Each run below is a few steps of one of 6 hidden systems, one row a step.
Z884, trace 1, 8 rows:
[[ 10  18  37 -42  10 -28  -7 -22 -35   4  -1 -14  43  48   2   8  -1  22
   37  -8]
 [  5  11   7  40   9 -32  33 -11  -4   5  24   3  17  11   9  42 -40  36
  -45 -12]
 [ -2  -8 -14  11  25  53  26   8  32  18   3  17 -52 -39   8  30   8  15
  -23  11]
 [  1 -13 -21 -16 -18  23 -40  32  -2  -7   7  16 -22 -22 -27 -40  38 -53
  -22   3]
 [-22  14  17 -11 -25  13 -33 -19 -25 -19 -22 -33  36  14   4 -44 -15 -21
   47   2]
 [ -9  20   7  17   0 -75  39 -31   7   3  -8  -9  32  27  13   6   5  23
   25  -8]
 [ 46 -27   0   3  33 -11  30  19  25  13   0  14 -21  11   1  49 -37  35
   -8  19]
 [  5  -3   3 -31  23  50 -19  19 -18  19  36  25 -26 -14 -13  25  30  -3
  -54  -9]]
Z915, trace 2, 8 rows:
[[ 24  22  28 -10  -2 -29  -4 -12 -44   1  32  10  33  46   5  27  15  36
   -6 -24]
 [-16 -13 -17  66   5 -13  55  19   8   2   2  -6 -20 -16  15  33 -24  26
  -26  -4]
 [  3 -31  -1 -41  25  74 -17   4  15   8  -5  12 -29 -19  20  29  14   7
    7  10]
 [ -3  19 -21  16 -37  -1 -18  -4  24 -12  -5  15 -19 -23 -18 -60  44 -39
    5   3]
 [ -6 -11  13 -17 -20 -14 -47 -13 -30 -27   3 -18  64  33   9  -9 -34 -19
    1 -13]
 [ -2  14   9  27   5 -50  55  -2 -16  11  -8 -13   5  28  15  16  19  42
   41  -9]
 [ 49 -37  -9   8  20  16   8  30  27   0   1  15 -26  -2   0  40 -50  20
  -17  22]
 [  1  25  -1  -7  -6  46 -11 -13   4   9  29  35 -34 -23   2   0  67   6
  -29 -14]]
Z884, trace 3, 8 rows:
[[  2  30  32 -34  -3   2 -34  -3 -63   2  27  -7  35  33 -16  -9   7  -3
   -9 -21]
 [-27  37  10  59 -15  -7  28 -38   2  -7   2 -18  23  -3  17   3 -50  27
  -17 -11]
 [ -1 -11 -23   4  26 -10  45  -3  61  20 -18  18 -45 -30   3  10  24   8
    7  20]
 [ 33 -40  -7 -44  13   7 -37  54  -9   3   2  11 -16   4 -36 -11   1 -38
  -12  16]
 [-30  37  33 -14 -10  32 -28 -14 -62  -4  13 -26  34  17  -1 -14  -6  -3
    3 -19]
 [-23  39  -4  64 -22 -42  42 -34  20  -4  -5  -9   9  -7  11 -12 -14  17
   -2  -7]
 [ 32 -25 -14 -19  31  -9  25   5  60  16 -24  16 -38 -11  -3  14  -3  10
   23  33]
 [ 16 -26   7 -59  25   5 -37  37 -33  10  21  12   2  11 -31   7  16 -27
  -34  -2]]
Z34, trace 4:
[[ 23 -32   0 -32  29 -18   6  19 -17  16  28  25   2  23   8  53  38  22
  -26 -16]
 [ 10 -14 -25  21 -30  24 -19  35 -10 -12  21  27 -33 -19  -8 -16  61 -21
  -26 -12]
 [  1   8  -7  30 -35  61 -36 -10  17 -28  -9  -7  -8 -27   6 -32 -43 -18
   -1  12]
 [-14  42  18  -5   1 -35   4 -51  23  -1 -21 -22  34   6  -8 -29 -48  -6
   19  12]
 [-22 -30   6 -37  49 -50  33   8  -4  23 -14 -17  24  20   0  37  -9   3
    9   2]
 [ 28 -14   3 -11  15  -1  15  56 -45  19  20  13 -31  17 -15  20  53  16
    3 -11]
 [  4   9 -13  33 -20  68  -7   3   9  -5  19  24 -44 -35  12   2  29  10
  -26  -7]
 [ 13  22   1  14 -37  12 -46 -50  32 -30   8  13  27  -6   8 -23 -36 -13
  -23   2]]
Z34, trace 5 (8 x 20):
[[ -2   0   5  34  -9  72  13  21 -25  -5  -8 -16 -30  -8  26  13  -9  36
   33   0]
 [ 16  52  16  30 -28  -4   5 -61  15 -10  18  18  16  10  24   2   4  43
   -4 -14]
 [-25 -49 -26   0  -7 -46  -7 -22  34 -22  -6   4  44   3  36  23   7 -15
  -13 -12]
 [ 14 -34  -6  -1 -23 -23 -16  50 -41 -17 -17 -18  11  29  -7 -23  17 -18
   50  -2]
 [-28  23   5  37  -3  49  37   8 -23   8 -19 -27 -31 -16  17  -6   9  28
   43   1]
 [ 25  26  22  19  -9   9   0 -49   3  -7  22  14  23  22  34  34 -20  56
   -7 -15]
 [-12 -29 -28  10 -18 -64   3 -20  29 -16   4  20  29   3  22   6  46 -15
  -16 -18]
 [  3 -60 -17  -1 -23  14 -29  49 -25 -25 -20 -18   8  12  14 -10   6 -23
   40   1]]
Z699, trace 6 (8 x 20):
[[-38 -10 -11  27 -25 -55  14  -8  -7 -19 -25 -28  38  16  22 -18   6 -10
   38 -12]
 [ 33 -27   2  19  11 -44  32  38 -28   6  11   2   1  37   4  43  -3  36
    4  -8]
 [ 31  -1   0 -16  -1  30 -25  16 -20   4  44  40 -21   1  -8  22  45   8
  -46 -16]
 [  1 -11 -19   8 -19  50 -41 -11  42 -20  -1  16 -12 -38   2 -18 -24 -32
  -30  13]
 [-18  -5 -14  13 -22   3   8 -15  31 -13 -44 -19  -4 -12  22 -35  12  -7
   72  15]
 [ 30   9   9  -2   3 -84  28   1   2   5  -8  -1  17  38 -15  -8  -1  14
   32   6]
 [ 12 -34   6 -43  17 -21 -24  25 -40   4  28  13  28  32  -6  36  21  -5
  -29 -19]
 [-14 -16 -17  39 -30  40 -26   0  -6 -24  30  14   7 -20  22  18   3  -5
  -60 -23]]
Z479, trace 7:
[[ 39   4  20   5  17   9  20   3   9   4 -20 -15 -10  18   3  16 -63  40
   43  25]
 [ 17  57  11  23 -36 -43   6 -40   5  -8   5  12  12  18  -1 -36  30  16
   20 -10]
 [-39 -12  12 -12   5 -32  -9  18 -58  -1   6 -32  50  25  -8   4  -9 -22
  -11 -20]
 [-46  14  -8  -2  34  11  28 -12  18  27  17   9 -18 -38  -8  19  13  -9
  -62  -7]
 [ -1 -18 -12   2  19  16  26  37  18  11 -42 -23 -40 -19 -17 -20 -25 -14
   44  34]
 [ 50  52  29 -21  -1   7 -19 -43  23   4   1  13   1  14 -17 -18 -33  20
   14  21]
 [ 15  -6  -9  31 -33 -81  -2  13 -13 -20   6  -2  35  30 -13 -20  -6 -15
   -6 -13]
 [-41   7  19  -1  33  -6  31 -10 -34  19  19 -16  27   9  17  51  -8  29
  -29 -24]]
Z479, trace 8:
[[ 11  -4 -13  53  10 -10  52  38  -4  13  17  12 -39  -9  -3  31   5  29
  -30  -6]
 [-25  31  16  27 -10  45  20  -9 -19  -1 -26 -33 -13  -6  18 -16 -10  27
   59   4]
 [-17  28   8 -39 -16  -6 -42 -48  16 -10  -7   0  32  -3  -7 -47  14 -39
   11   2]
 [ 11 -46 -12 -30  22 -46 -16  30   2   1  14  11  23  11 -21  21 -17 -32
  -48   1]
 [ 16   1  -3  38  25   8  50  21   6  21  13  14 -40 -11   4  43  -6  42
  -23   0]
 [-10  34  10  35 -24  27  20  -3 -12  -6 -28 -25 -19  -2  10 -35   5  22
   68   7]
 [-10  28  20 -44 -13  -2 -50 -44  -5 -12   2  -6  45  12  -6 -34  -4 -28
    4  -4]
 [ -3 -40 -24 -12  15 -52  -5  22  11   0  18  14  18   0 -16  18   0 -34
  -61  -7]]
Z915, trace 9, 8 rows:
[[ 14 -15   0  12  12  76  11  17   3   5  -4   4 -43 -17  23  33  -3  36
   15   8]
 [  9  12 -20   4 -26  38 -26 -29  54 -14  -4  29 -25 -34   7 -34  28 -17
   -1   9]
 [-14 -21  -7 -21 -30 -25 -53 -19  -3 -28   4   2  51  13  11 -21  18 -39
   -8 -16]
 [-10 -14   3  22 -15 -51  22  25 -47  -8  -8 -26  28  38  11   4  13  15
   41 -18]
 [ 49 -12   6  31   4  15  24  25   0   0  -5  -2 -24  16  11  30 -45  48
   25  17]
 [ 34  17  -5   6  -4  40  -3 -27  40   3  22  46 -34 -21  14  18  26  27
  -28   0]
 [-38 -31 -30   6 -24   9 -31 -11  21 -22   8  14  17 -29  18  -5  28 -42
  -44 -17]
 [-37 -29  -3 -14 -17  -1 -16  21 -40 -13 -21 -31  28  17  17 -15  31 -19
   51 -12]]
Z699, trace 10, 8 rows:
[[ -9 -20  -7 -42  38 -41   4  21  22  19 -20 -11  -1  -6 -40 -15 -25 -46
   -8  25]
 [-59 -12  -1 -14  11 -20  12 -38  -2   5   4  -8  42   2  39  32  36   6
   -7 -26]
 [ 31   9  18  38  -9  20   2  -4 -20 -15  15  -6  11  21  20  33 -59  48
   -7  -5]
 [ 14  20   8  -2  -7  49  -8  47 -45   9  10   1 -44  -7 -32 -30  32  -7
   10   1]
 [-18   9 -21   2  15 -24  12  -8  53  14  -6  11 -20 -40 -32 -23  -9 -41
  -43  17]
 [-33 -24   4 -39  26   5   8 -41  30   5 -27 -15  24   0  42  28   4  12
   42   5]
 [ 20  46  30  25 -26 -22  -1 -26 -36 -10  15  -9  35  40   5  -5 -24  36
   14 -16]
 [ 10 -22   1  -6  14  14  -9  73 -55   9  10 -14 -16   7 -36  -2 -19 -20
  -17   2]]
Z912, trace 11 (8 x 20):
[[ 30 -59 -30 -20  15 -23   6  40  33   3 -13  22 -29  -6  -7   9  28 -18
   10  17]
 [  9 -31  -5 -19 -31  28 -55  16 -36 -24  20  12  19  15  16  -1  39 -15
   -5 -23]
 [-11  19   2  50 -33 -11   1 -41  -2 -25  19   1  39  11  39  19 -15  27
  -22 -27]
 [ 22 -30  -7  15  24 -27  33   3  42   3 -18  -4  -3   3   9  35 -62  22
    5  24]
 [ 20 -57 -21 -55  14 -24 -20  22  27   0 -13  18  -2   3  -6   3  37 -32
   16  13]
 [  5 -13  -1  -3 -30   4 -45  14 -46 -20  37  16  29  19   6   6  35 -11
  -37 -33]
 [ -4  11   6  46 -10  13  17 -40   9 -11  17   8  14   2  43  43 -18  49
  -22 -19]
 [ 34 -38 -23  22   6 -26  23  14  54  -6 -26   4 -21  -3   8  11 -37   9
   23  30]]
Z912, trace 12, 8 rows:
[[-18  -6  19 -31  24  59 -14  43 -61  14   6 -24  -8  -1 -16   8  -9  -6
   -1  -2]
 [-18  55   8  21 -20 -10  25 -40   0   7   1   7  -7  -3  13 -22  61  21
   27 -16]
 [ 34  29  18  16   5  23  -2  19 -10   1  -4 -16 -16   3 -33 -17 -79   5
    0  24]
 [-50   7  -8 -38  22   8   7 -35  43  15 -25  -5  -6 -33   1 -20  29 -30
   12  11]
 [ -9   8   3  19  -4 -12   6  61 -66   8  10 -19  -9   9 -42 -24   2 -20
  -12  -9]
 [-17  44  31 -25  17  50   6 -46 -10  18   4  -2  -4   1  22  15  24  39
   26  -5]
 [ 28  41  -4  45 -21 -31  20   9  20  -1  -5   5 -29  -8 -37 -49 -21  -7
   -1  16]
 [-34  -9   8 -47  31  63 -22  -1   2  12 -17 -21  -6 -25  -5  -2 -30 -26
    2  19]]

Which system made each of these runs?
trace 13, 2 rows:
[[-45   4  -7  25 -25 -43  -9 -31  -2 -22   3 -18  55   4  14 -14 -18 -24
  -25 -21]
 [  8 -46 -13  20   1 -48  22  45  -7 -10 -27 -26  11  22  -1   3 -34  -6
   36  14]]
 -> Z34
trace 14, 2 rows:
[[-42 -27 -13  39 -17  45 -14   6  -3 -24  -9 -26  15 -23  26   7 -52 -14
  -17  -3]
 [-36 -25  -5  11   8 -47  42  -1   1   2 -33 -29  20  15  27  13  12  11
   52  -1]]
 -> Z912
trace 15, 2 rows:
[[ 40   7  14 -49   8  -1 -40  28 -18   6   6   5  -1  15 -49 -33 -13 -32
   -4  17]
 [ 28   6  -6  47 -12 -24   0   3  11 -10  28  15   6  -1 -10  13 -54   7
  -64  -3]]
 -> Z479
trace 16:
[[-32 -21   7 -34   4  16 -35  31 -61  -3   8 -24  34  13 -11  -3   0 -32
  -13 -17]
 [-18  43  16  32  -6 -11  42   3 -23   9 -24 -36  -9   6  -8 -29 -11  19
   56   8]]
 -> Z915
trace 17, 2 rows:
[[-31  10 -18  35 -12  40  23 -17  25   2  -1  12 -34 -38  29   3  51  14
   -1 -11]
 [ -8 -49 -21 -22 -18  25 -50  -1  30 -28 -22  -2  16 -14  18 -18  -9 -44
   13  13]]
 -> Z915
trace 18:
[[-22 -26 -19   0   3  28 -11 -41  62 -12 -13   3  11 -31  37  21 -27  -7
  -16   8]
 [ 36 -43 -12 -36  12 -27   5   9  33   4 -24  18 -13  15  10   9  39   6
   54  17]]
 -> Z479
trace 19 (2 x 20):
[[ 18 -22  -7 -29 -20 -17 -58  14 -12 -19  19  16  26  12 -21 -21  12 -46
  -33  -8]
 [-37   0 -16  24  -3  14  10  37  -6   2 -26 -31 -24 -32 -28 -44 -21 -41
    8  16]]
 -> Z34
trace 20, 2 rows:
[[-45  16  11  24   3   6  -1  21 -52   2  17 -31  22  -3 -19  -2 -43 -17
  -48 -16]
 [-55   4 -16  12  22   0  33 -31  51  13 -20 -11  -8 -43   9   4 -19 -14
  -20   9]]
 -> Z479
trace 21 (2 x 20):
[[-41  34   2  10 -13 -37  -4 -39  -5  -4  25   3  38  -5  -3  -9  10 -19
  -55 -26]
 [-23 -24 -16  33  11  11  36  10  30  -2 -41 -30 -16 -22  20   6 -46   6
   34  22]]
 -> Z884
trace 22:
[[-59 -29 -11  -4   3   6   8   6 -29   3  10  -6  16  -4  30  28  57  -5
  -13 -31]
 [-11 -36 -17  22  -9  20   9  45  -4 -12 -41 -30 -22  -7   4 -22 -16 -14
   56  21]]
 -> Z915
trace 23 (2 x 20):
[[ 16  19   4   7  29   5  49 -27  46  22  -7  13 -32 -10  15  33  -8  47
   12  16]
 [ 20  25  11   9 -24 -22   7  17 -24  -3 -20 -14 -10  21 -19 -46  22   4
   69   8]]
 -> Z479
trace 24 (2 x 20):
[[ 33 -43 -10   0  14  -4  26  18  12   5  -1  21 -23  15  29  51  29  43
   23   1]
 [ 43 -25  -6  -6 -15  35 -45  22 -16 -16  37  34  -5   7   5  24  17   4
  -41 -15]]
 -> Z884
trace 25:
[[ 19 -13  13 -60  38  31 -33  16 -12  17  21  14  -3  -1 -25  21 -17 -16
  -42   7]
 [-63  28   9  21 -10  32  -6   2 -46   1  14 -26  15 -18  -9 -15  -8 -21
  -37 -21]]
 -> Z884
trace 26:
[[ -1  19  -4  16  15  50   8  14  25  13  -7   0 -46 -43 -28 -18 -40 -13
  -22  27]
 [ 34   3   0  12 -13 -16  -4 -24  48 -16 -32  -7   5   6   4 -24 -59   2
   40  31]]
 -> Z479
trace 27 (2 x 20):
[[-53   3  13 -45  -2  40 -38 -25 -22  -3  -5 -21  33  -5  11 -14  16 -29
    6 -12]
 [  0 -37 -26 -35  17  -1 -24  11  39   2   7  25 -11 -27 -19   0  14 -48
  -49   9]]
 -> Z479
trace 28:
[[ -3 -29   4 -29  11 -40 -12 -15  20  -9 -27 -23  46  20   4   1 -58 -18
   22  18]
 [ 20  20   6 -17  25 -58  31 -16  17  26  22  31  -4  13 -14  23  37  21
  -27  -6]]
 -> Z479
trace 29 (2 x 20):
[[-52   1 -17 -14  -6  25 -21 -35  29  -3   6  11   7 -38  12  -9  37 -36
  -38 -11]
 [-31 -43 -25  19 -20 -15   0  32   1 -20 -38 -32   9  -5   7 -27 -11 -37
   39   9]]
 -> Z884
trace 30 (2 x 20):
[[ 38 -42 -31  20   4 -20  14  48  21   3  14  33 -36 -10 -11  18  21  -5
  -34   4]
 [ -8   0   3   7 -19  75 -36  22 -46 -11  25   5 -11 -12   7   2  21  -4
  -27 -19]]
 -> Z915
trace 31:
[[-27  -6   8 -36  18 -53  19 -38  16   9 -22 -12  38  23  21  12  17   8
   41  -3]
 [ 47 -39 -13   1  19 -48  23  59   1   9  -5   7 -20  17 -28  10 -14  -2
    2  18]]
 -> Z915
trace 32:
[[-16 -12  18 -31  25  39 -24  33 -45   6  -2 -32  11   7 -18   4 -55 -18
   -9   7]
 [ 10  59  14  28  17 -26  45   7  -5  28  12   2 -30  -9 -44 -15  -8  14
  -22   6]]
 -> Z34
trace 33 (2 x 20):
[[-59  16 -13  17  -1 -23  20 -53  44  -1 -11  -6  19 -29  19  -6   2 -15
  -17  -5]
 [-11 -31   2 -62  46 -27  15  23   2  26 -28 -15  -1   8 -16   5  10 -18
   37  19]]
 -> Z479
trace 34:
[[-29  43   2  18 -14  45   5 -22 -12   8  23  15 -24 -25  10  -9  63  12
  -15 -23]
 [  3 -15  -7  29 -27  13 -34 -21  11 -32  18   4  36  -3  21  15 -54  -3
  -51 -10]]
 -> Z34
trace 35:
[[ 27   5 -18   9  -4  28   2  13  27   9  18  42 -54 -30 -11  -5  54  -2
  -24   3]
 [  6 -15  -7 -29 -21  35 -65   0  10 -24  -9   0  12 -12  -9 -37 -17 -49
   -1  11]]
 -> Z884
trace 36, 2 rows:
[[ 28  29   1  47 -42  41  -8 -17  -5 -16  17  22 -22  -3  25  -5  31  39
   12 -13]
 [ 20 -15 -19  -8 -24  -7 -35 -46  66 -25  -2  32  14 -11  21  -9   6 -16
  -12   6]]
 -> Z884
